In the rows, 128 means zero.
The same turns and mirrors carry the whole set onto itself, and each row onto the other rows of its family. Which rows share a family with each named row? Give them in list order.
These 40 rows form 5 families of 8 rows each.
j770: [ 88 111 114 134 135 140 137 138 132  91  92]
j291: [132  92 149 157 128 151 108 114 150  89 133]
j718: [128 117 118 136 117  94 136 126 141  92 136]
j455: [ 95  85 140 141 138 159 126 119 148 116  94]
j196: [150 104 131 151 120 143 129 107 160 107 151]
j99: [113  87 149 158 126 154 119 101 136  90 125]
j581: [ 81 114 113 149 145 139 142 129 135 104  96]
j193: [115 122 121 159 129 147 128 134 140  68 130]
j246: [118 134 126 143 145 141 149 138 149  69 127]
j466: [109  91 126 147 140 173 132 121 156 114  97]
j782: [147 129 118 143 128 111 136 119 137 100 149]
j573: [121  90 146 142 137 123 133  86 131 134 124]
j647: [ 85 108 115 141 128 114 140 133 140  92 100]
j862: [155 104 127 141 125 157 143 100 150 115 139]
j379: [113 110 122 153 137 138 120 145 148  68 114]
j616: [110 121 129 142 149 148 133 149 149  73 111]
j316: [125 126 130 140 133 143 128 138 135  64 129]
j175: [ 92 104 116 131 141 114 135 139 139 112  90]
j680: [118 106 136 124 139 122 146  96 139 147 127]
j249: [106  95 142 165 132 165 122 116 156  89 125]
j547: [113 124 116 134 151 104 150 113 131 135 116]
j619: [ 83  96 131 137 137 158 142 111 143 123 101]
j751: [160 103 129 136 132 139 133 107 156 130 136]
j130: [114  89 143 140 151 125 128 100 141 143 108]
j311: [ 95 112 114 139 158 130 140 139 145 110  89]
j192: [135 129 127 121 159 106 147 130 142 122 122]
j39: [125  97 139 124 148 131 141 106 147 151 109]
j152: [141 114 122 135 120 109 122 139 145  84 136]
j801: [133  97 144 146 125 169 119 124 157  87 127]
j961: [154 125 121 139 138 114 129 134 149  90 141]
j622: [ 93  92 125 148 141 152 142 110 155 134 101]
j131: [147 125 118 123 125 106 136 124 132 103 138]
j174: [110 124 124 119 156 111 149 122 126 126 106]
j519: [156 100 145 133 125 128 123 108 150 119 143]
j92: [110 102 140 149 120 169 125 118 148  81 132]
j74: [127 102 140 142 145 119 139  95 149 146 133]
j46: [115 134 122 127 160 113 163 125 144 115 116]
j611: [148 112 138 134 117 137 132 103 147 108 156]
j625: [127 116 119 130 152  92 139 124 139 128 115]
j995: [112  95 123 142 138 170 150 104 147 126 102]

The rest of the family of j175: j291, j466, j616, j751, j130, j192, j152
The rest of the family of j547: j581, j193, j782, j680, j619, j92, j611
The rest of the family of j961: j455, j379, j311, j39, j801, j519, j625

The same turns and mirrors carry the whole set onto itself, and each row onto the other rows of its family. Which rows share a family with each named row? Give them in list order.
These 30 rows form 5 families of 6 rows each.
j362: [147 135 127 132 144  85 112 114  94  98]
j476: [163 149 150 137 152 120 121 154 125 115]
j672: [163 142 105 156 111 122 131 142 146 133]
j960: [129 125 103 149 119 111 138 132  81 132]
j116: [156 130 131 129 146  81 120 112  96 109]
j245: [141 116 128 152 108  81 120 164 113 129]
j171: [170 155 133 157 119 122 100 106  95 121]
j659: [159 164 122 147 106 136 107 123  92 111]
j136: [133 124 110 157 113 110 146 128  81 125]
j276: [151 148 108 147  99 127 131 138 143 123]
j869: [122 147 111 147 115 119 143 114  96 133]
j848: [160 159 104 161  95 111 140 132 130 124]
j184: [133 142 105 151 110 110 148 132  78 120]
j332: [129 123 124 158 112  81 118 161 118 127]
j851: [169 144 152 149 147 123 119 153 127 117]
j488: [156 140 128 116 140  81 126 141  95  98]
j716: [153 135 129 125 141  72 120 117 101 113]
j529: [162 157 148 136 146 121 115 160 125 115]
j170: [163 172 130 156 119 120 105 109  97 125]
j627: [152 140 107 151 100 126 138 135 141 119]
j651: [132 132 134 128 118  85 110 160 124 132]
j337: [163 163 150 148 149  96 123 157 119 128]
j353: [175 158 122 152 126 121  98 113  91 121]
j596: [166 154 145 156 146 118 118 155 130 109]
j541: [146 144 131 123 146  78 121 117  97 115]
j903: [134 138 112 158 113 113 147 128  76 124]
j207: [165 163 130 156 112 121 100 107 102 125]
j949: [161 136 113 156 104 127 133 137 145 122]
j90: [142 134 124 146 108  76 121 171 115 128]
j614: [144 127 132 149 110  82 117 174 111 129]

The rest of the family of j136: j116, j245, j171, j851, j949
The rest of the family of j90: j276, j184, j529, j170, j541
The rest of the family of j672: j362, j960, j332, j353, j596

The same turns and mirrors carry the whole set onto itself, and each row onto the other rows of its family. Which rows share a family with each named row? Give them in list order.
These 18 rows form 3 families of 6 rows each.
j22: [102 141 118 126 135 135 145 114 137 138 111 127 115 137 159  90 133 163
 112  88 111 118]
j918: [ 92 154  88 120 150 138 155 120 101 125 128 119 131 136 145  98 118 141
 114 112 101 126]
j707: [139 114 124 125 125 122 141 138 120 122 144 127 145 105 139 174 144 216
 119 107 109 133]
j470: [113 131 115 122 130 139 149 103 138 138 111 111 124 146 159  98 110 164
 101  88 113 124]
j491: [137 132 129 131 125 127 147 148 116 130 148 121 153 109 129 165 142 222
 124 101 110 140]
j658: [133 118 113 147 121 125 160 121 121 120 150 108 179  89 128 143 140 193
 133  95 122 144]
j775: [102 139 115 136 125 127 147 110 134 150 115 117 121 140 155  93 112 161
 107  80 110 123]
j823: [ 97 140  93 113 152 135 155 112 110 118 133 135 133 135 160  94 128 137
 113 110 105 122]
j434: [147 108 130 138 125 122 144 146 117 124 142 124 143 110 128 170 140 209
 106  96 116 135]
j14: [ 95 147  95 119 147 140 154 118 113 117 126 116 139 137 147  97 111 132
  97 110 113 134]
j722: [127 114 119 155 115 119 152 124 132 115 140 112 168  80 131 147 145 179
 124  93 125 143]
j145: [130 125 111 136 139 129 156 155  93 101 158 126 159  98 119 168 142 172
 106 113 116 142]
j683: [121 136 115 141 132 117 155 163 100 114 159 125 175  98 122 154 134 184
 117 112 116 153]
j422: [105 136 106 104 142 120 141 120 109 142 144 138 120 159 165 119 105 170
  92 104 100 122]
j169: [134 116 115 155 125 130 155 128 124 110 136 102 160  85 114 146 150 178
 119  91 127 138]
j189: [103 134 115 109 144 118 140 132 117 137 135 152 120 152 171 107 117 162
  91 102 104 126]
j902: [118 136 113 140 132 125 154 165 100 102 147 129 160  93 125 164 144 173
 121 121 111 147]
j919: [107 144 115 100 144 135 144 131 113 131 132 133 117 161 161 123 103 165
  85 107 103 126]

The rest of the family of j683: j22, j491, j658, j823, j189
The rest of the family of j707: j918, j775, j722, j422, j902

The same turns and mirrors carry the whole set onto itself, and each row onto the other rows of its family. Which rows share a family with each named row? Give them in list order.
These 20 rows form 4 families of 5 rows each.
j895: [134 121 151 134 133 138 128  96  96 149 123 147 120 110 118 102 140]
j757: [136 112 141 139 110 140 132 116 108 153 115 161 133 107 118  98 129]
j990: [112 100 117 144 133 131  92 123 113 112 146 112 167 151 148 128 148]
j876: [124 113 118 137 141 138  81 124 111 119 135 121 179 134 149 140 132]
j578: [138 113 104 132 122 138  98 129 155 125 161 152 121 155 125 130 120]
j808: [128 117 139 123 145 116 106 136 107  97 131 132 136 129 100 133 165]
j955: [122  97 122 139 135 138  97 128 108 136 131 122 189 146 148 122 139]
j350: [155  93 162 124 161 126 127 105 133 131 141 134 109 138 138 118 115]
j47: [119 114 151 127 134 111 117 149 103 106 123 131 151 113 109 131 153]
j65: [135  72 163 127 149 137 108 108 131 153 128 139 116 145 134 116 108]
j104: [130  91 159 134 130 139 126 101 145 140 129 143 106 150 125 130 106]
j462: [134 116 125 140 134 144 100 137 152 158 166 139 138 158 145 131 123]
j167: [104 124 142 123 130 128 121 151 100 114 114 144 145 130 121 123 164]
j720: [129 120 145 123 126 124 128 108 112 142 129 161 131  99 115  90 125]
j378: [136 136 141 121 120 140 135 102 115 126 121 166 144 111 121 105 126]
j816: [138  79 149 134 152 135 120 106 145 136 129 144 105 131 142 116 105]
j653: [137 106 103 137 142 141  93 139 154 149 148 143 131 154 127 139 117]
j678: [115 105 158 127 127 114  96 147 107 116 112 132 137 123 115 121 166]
j590: [131 113 120 129 156 150 103 126 110 113 143 133 176 144 163 132 132]
j418: [133  99 120 151 120 145  85 145 158 148 149 146 131 148 129 135 131]

The rest of the family of j990: j895, j104, j462, j167
The rest of the family of j816: j876, j47, j720, j653
The rest of the family of j350: j578, j808, j378, j590

The same turns and mirrors carry the whole set onto itself, and each row onto the other rows of its family. Which rows share a family with each named row? Give them in list order.
These 32 rows form 4 families of 8 rows each.
j534: [107 119 130  94 137  98 146 109 150 114 147 128 122]
j881: [107 126 149 153 127  99 151  97 124 117 120 122 134]
j632: [ 80 136 109 124 132 127 137  92 130 129 163 110 128]
j550: [117 117 105 119 135 152 130 143 147 122 156 112 103]
j583: [110 141 122 157 115 107 145 151 132 127 132 130 126]
j128: [127 111 140 132 150 122 133 133 154 145 102 132 103]
j240: [106 105 134 118 158 138 121  86 112 137 112 123 113]
j785: [115 107 135 103 150 147 112  82 135 132 128 110 118]
j34: [123 138 144 141 110 160 116 124 128 142 117 104 127]
j686: [ 94 140 158 144 146 112 144  89 140 137 113 119 129]
j220: [ 96 125 149 150 139 106 129  94 134 119 104 123 145]
j989: [130 104 143 146 150 123 122 137 142 139 114 139 103]
j12: [121 143 129 152 118 146 105 118 128 143 112  99 126]
j94: [102 103 126 108 144  92 143 131 140 132 140 131 105]
j564: [ 94 138 109 114 114 129 136  96 125 122 145 100 146]
j621: [110 153 117 151 125 110 132 133 152 106 125 137 129]
j959: [102 100 123 110 146 106 153 116 140 120 150 142 124]
j57: [115 145 122 140 107 114 137 148 156 122 148 120 128]
j884: [108 132 149 141 130 102 126  89 121 136 106 128 143]
j460: [132 107 150 137 148 132 143 129 146 115 118 136  98]
j861: [122 148 130 152 122 160 114 103 127 125 121 109 137]
j709: [ 89 158 113 115 120 122 114 102 122 136 143 107 133]
j103: [114 135 115 150 102 106 134 140 141 117 133 136 129]
j435: [111 110 137 112 165 147 122  93 128 146 129 103 121]
j546: [117 126 107 105 140 153 108 134 144 140 141 118 109]
j967: [113 145 133 159 130 155 113 125 115 139 114 118 108]
j479: [142 115 147 135 137 125 120 142 139 128  99 130 115]
j223: [ 98 111 110 119 156  93 141 110 140 117 144 137 119]
j667: [113 111 145 103 143 142 126  99 113 147 135 105 101]
j96: [ 95 136 115 128 115 130 125 100 112 114 160 110 142]
j261: [127 126 105 110 121 139 113 142 125 114 147 126 101]
j608: [127 119 103 113 125 147 125 138 135 141 155 116 104]

The rest of the family of j550: j583, j128, j785, j34, j884, j223, j96
The rest of the family of j564: j220, j989, j12, j959, j103, j435, j608
The rest of the family of j94: j881, j632, j240, j57, j861, j546, j479

The same turns and mirrors carry the whole set onto itself, and each row onto the other rows of its family. Which rows share a family with each named row? Give them in list order.
These 20 rows form 5 families of 4 rows each.
j803: [118 142 142 129 135 118 136 130 130 120 135 123 158 125 104 151 103 132
 128 148 133 142 114 136 155  98 123 158  92 107 138 134 122 146 120 128]
j820: [132 139 143 143 130 120 130 109 121 129 129 130 151 135 104 153 128 129
 130 118 145 145 114 153 151 116 138 155  91 127 128 147 110 147 132 124]
j190: [136 122 109 132 120 133 142 161 159 105 123 123 175 138 160  98 151 124
 158 136 122 134 126 107 110 126 131 124 149 101 127  99 131 144 138 132]
j975: [136  88 136 110 102 111 130 136 133 137 118 119 132 132 128 132 134 124
 147 147 130 116 160 167 130 129 103 151 148 139 113 105 105 125 109 133]
j271: [138  81 139 126 113 129 137 141 158 128 124 115 141 140 144 115 122 134
 168 140 115 145 169 155 137 112 111 140 149 141 116 122 132 135 113 114]
j574: [123 152 126 149 147 119  88 123 129 132 124 107 119 103 118 136 150 128
 137 127 140 108  90 101 103 117 157 134 127 101 134 131 128 121 125 132]
j981: [146 110 118 131 128 131 140 170 148 122 112 130 139 120 165  95 148 126
 174 131 114 120 118  96 111 124 131 131 137 120 125 101 141 123 147 136]
j795: [126  74 126 114 113 129 120 146 134 113 132 132 127 134 135 139 132 119
 167 136 135 127 158 158 122 127 101 148 166 145 144 121 126 127 123 144]
j514: [110 130 148 137 112 100  94 127 134 138 103 106 138  98 124 143 157 109
 137 124 133 118 100  94 103 113 152 126 142  99 147 128 105 123 128 121]
j287: [120 130 125 135 134 117 121 106 122 106 141 137 156 140 106 167 109 138
 131 141 135 159 136 145 133 119 120 151 109 123 143 147 133 142 128 138]
j911: [123 135 145 134 130 103 127 110 126 120 125 109 149 133  88 145 125 129
 161 134 131 135 136 164 147 106 130 158 103 128 135 148 137 134 101 115]
j301: [136 139 143 147 140 129 120  94 120 124 140 126 149 121  87 142 121 122
 132 130 134 131 133 158 145 110 128 153 106 127 142 137 138 152 116 124]
j974: [136 117 112 145 119 142 116 164 158 123 128 118 132 135 167  98 135 132
 163 137 129 131 116  93  97 119 128 113 151 122 135 101 140 120 144 125]
j588: [140  96 133 127 104 131 134 142 134 142 127 129 128 140 137 118 122 124
 167 128 128 145 173 166 137 135 107 129 144 143 140 114 129 128 121 127]
j579: [117 143 119 131 120 103  83 114 125 129 106 127 124 104 114 154 145 135
 117 116 122 126 114  97  89 110 152 125 131 114 141 131 126 136 118 123]
j754: [129 141 131 140 126 120 104 118 138 139 101 117 128 102 126 131 163 115
 127 120 126 117  94  95  97 109 167 142 115 113 122 129 119 121 143 118]
j79: [110 143 123 151 145  99 101 115 142 121 115 103 146 114 102 131 136 113
 142 123 139 115  83 100 101 105 158 132 120 119 134 124 119 130 117 115]
j165: [127 121  98 117 133 140 118 174 151 104 124 136 139 120 153 107 144 132
 152 118 115 123 124  95 100 106 134 124 152 113 145 106 147 147 128 135]
j993: [149  82 150 132 106 115 140 142 125 130 125 134 137 138 134 127 125 126
 173 130 136 127 142 161 148 129 103 144 140 157 123 114 115 134 131 133]
j451: [123 104 106 140 143 122 119 164 171 129 113 109 139 130 164 101 135 122
 160 122 124 133 120  98 101 125 147 111 155 116 117 104 117 128 126 126]

The rest of the family of j165: j795, j287, j579
The rest of the family of j754: j820, j981, j993
The rest of the family of j451: j271, j911, j79

